In the data rows, zero lies at 4.5, halfway between 4 and 5.
Each row has a hidden score. How much does it go up from the first row of each pair to the second? 15 means little or no change, 30 a big rise and 0 a big fall. The score is a weighted sum of the row's numbers plus the product of two more (or one squared), each taken from its middle value.
[5 8 7 7 5 8 3 7 7 3 1]
[6 7 5 7 5 7 3 6 6 3 3] -> 12
[5 7 6 4 5 8 5 6 7 3 2]
[5 3 5 6 3 3 4 4 7 3 6] -> 13
[6 3 3 5 3 3 6 7 5 3 6]
[2 3 5 3 3 3 2 2 2 5 6] -> 17
[7 3 7 7 3 3 4 6 6 2 6]
[7 7 2 4 5 8 5 5 5 6 1] -> 21
[6 7 3 5 7 7 4 7 7 5 3]
[1 5 3 1 7 7 5 2 3 7 4] -> 18
[6 7 3 5 9 6 4 7 7 7 3]
[4 3 3 6 3 3 4 4 4 4 6] -> 9
[5 3 5 5 3 3 5 5 5 4 6]
[5 3 2 5 4 3 4 4 5 6 6] -> 15
[6 3 5 3 3 3 6 8 6 5 6]
[2 3 6 2 3 3 6 4 3 4 6] -> 15
[3 3 5 3 3 4 5 3 2 6 6]
[6 3 6 3 3 3 7 6 6 4 6] -> 12
[6 7 4 4 6 8 6 6 7 4 2]
[3 3 3 2 3 2 5 3 3 6 6] -> 15
[5 7 4 3 8 6 6 6 7 5 3]
[2 5 3 6 7 7 3 1 3 6 3] -> 9
[3 3 3 6 3 3 3 3 2 5 6]
[4 3 2 5 6 4 5 4 3 7 5] -> 15
[4 7 3 6 7 6 4 4 4 5 2]
[6 3 5 6 3 4 3 7 6 4 6] -> 14
[5 7 3 6 7 6 4 4 5 5 2]
[6 3 6 4 3 3 6 6 5 2 6] -> 16
[5 7 3 5 8 7 3 6 7 5 2]
[3 3 4 2 3 3 6 3 2 7 6] -> 16
[6 6 3 4 6 7 5 5 5 5 2]
[4 3 5 7 4 3 3 3 4 4 6] -> 14
[7 3 2 5 3 3 7 6 5 5 6]
[3 3 2 6 3 3 0 2 3 8 6] -> 18
[5 3 7 7 5 5 4 6 4 2 4]
[5 4 6 3 3 3 6 5 5 3 6] -> 16
[4 5 3 3 7 5 4 3 3 4 4]
[1 3 6 4 3 3 2 1 4 6 6] -> 2
[4 3 7 3 3 4 5 3 4 3 6]
[4 3 4 7 3 3 4 4 4 7 6] -> 14
[5 7 6 4 4 8 5 6 8 3 2]
[4 3 3 6 3 3 4 5 4 6 6] -> 14
[1 3 4 5 6 4 3 0 4 5 4]
[7 7 6 4 5 7 5 7 7 4 2] -> 12
[6 7 7 3 6 6 5 6 7 4 2]
[6 8 3 5 7 5 4 7 7 7 4] -> 15
[4 3 4 2 3 4 5 2 2 6 6]
[3 6 3 4 6 4 5 3 4 4 4] -> 14
[3 6 3 2 8 6 5 2 1 8 3]
[3 3 3 2 3 3 6 3 3 7 6] -> 11
[2 3 6 6 3 3 3 3 3 5 6]
[6 3 4 5 4 3 4 6 5 6 6] -> 15
[5 3 2 5 3 3 4 5 4 6 6]
[5 7 3 5 7 7 5 6 5 5 3] -> 16
[6 7 5 6 5 8 3 6 6 4 2]
[5 3 3 6 4 3 4 5 4 6 6] -> 11
[0 3 5 5 6 7 2 1 4 6 2]
[5 3 4 3 3 4 5 6 5 5 6] -> 20
[6 3 6 4 3 3 6 7 6 2 6]
[6 7 6 4 5 6 5 7 7 3 2] -> 15
[5 3 3 5 3 3 8 6 6 3 5]
[4 3 7 3 5 4 5 5 3 3 3] -> 18
[3 3 6 3 3 3 5 3 3 4 6]
[6 7 7 7 5 8 3 7 7 2 0] -> 15
[6 7 5 3 5 6 5 7 7 5 3]
[6 7 5 3 6 6 5 6 7 5 3] -> 14
[4 3 3 5 3 3 5 4 5 5 6]
[3 5 3 0 7 9 5 1 3 6 2] -> 24
[5 3 4 4 3 3 4 3 5 4 6]
[5 7 4 6 7 7 8 4 4 3 1] -> 17
[6 7 7 4 5 6 5 6 7 3 3]
[4 3 3 5 3 3 4 4 4 5 6] -> 14
[4 3 4 6 3 4 4 4 3 5 6]
[7 7 4 5 7 9 2 6 6 6 1] -> 15
[6 3 3 5 3 3 4 4 5 5 6]
[5 7 5 7 6 7 3 7 7 4 2] -> 13
[7 3 6 7 5 5 3 6 5 2 4]
[4 3 3 6 3 3 4 4 4 7 6] -> 13
[4 3 2 5 3 3 4 4 1 4 6]
[6 3 3 6 3 3 4 4 7 5 5] -> 9
[5 6 9 3 6 5 5 6 7 3 4]
[4 3 5 5 3 3 4 5 2 4 6] -> 14
[5 3 5 3 3 3 5 3 3 5 6]
[6 7 6 4 5 6 5 7 7 3 3] -> 13
[4 3 6 3 3 3 5 3 3 3 6]
[8 7 5 3 5 7 5 6 6 5 2] -> 17
[4 3 5 6 3 3 7 6 4 2 6]
[3 3 4 5 3 3 5 3 3 4 6] -> 16
[5 3 7 3 5 6 6 6 4 3 3]
[5 3 5 7 3 3 4 5 5 4 6] -> 13
[6 7 5 3 6 8 5 7 7 5 2]
[5 3 3 5 7 5 4 6 5 6 4] -> 17
[5 3 7 3 3 3 5 4 6 3 6]
[5 7 6 3 5 8 5 6 7 4 1] -> 15
[4 3 3 5 3 3 4 3 4 7 6]
[4 8 7 3 7 6 5 7 7 2 3] -> 18
[6 8 4 5 7 5 3 7 7 7 4]
[8 7 5 4 6 6 5 7 7 1 2] -> 20
[4 3 5 5 3 2 4 4 3 5 6]
[4 3 4 4 6 4 4 4 5 5 5] -> 21
[6 3 7 4 3 3 7 6 6 0 6]
[6 3 6 4 3 3 6 5 6 3 6] -> 12
[4 3 3 6 7 4 5 5 3 5 5]
[6 7 7 4 6 7 2 7 7 6 2] -> 10
[5 3 5 7 3 3 3 5 4 3 6]
[3 3 4 2 3 3 6 3 1 6 6] -> 20
[5 3 7 3 3 4 6 4 5 4 6]
[6 7 5 4 6 7 6 7 7 2 2] -> 15
[5 3 6 6 3 3 4 4 5 3 6]
[6 7 5 4 5 6 4 6 7 5 2] -> 16
[6 3 7 7 5 5 4 5 6 2 4]
[4 3 6 3 3 4 5 5 2 4 6] -> 15
[3 3 5 3 3 4 2 2 1 7 6]
[3 6 2 4 6 5 5 3 3 5 5] -> 12
[3 3 7 4 2 3 5 3 3 2 6]
[5 3 3 6 3 3 4 5 5 3 6] -> 13
[6 3 4 6 3 4 3 3 5 6 6]
[3 3 3 6 3 3 4 3 2 6 6] -> 17
[7 7 4 5 6 7 4 7 7 4 1]
[3 3 3 6 3 3 3 3 2 6 7] -> 17
[5 7 3 6 7 8 3 4 5 6 1]
[6 7 2 5 5 6 7 7 7 4 3] -> 15
[2 3 6 4 3 2 2 1 3 5 6]
[5 3 6 4 3 3 5 4 6 4 6] -> 15
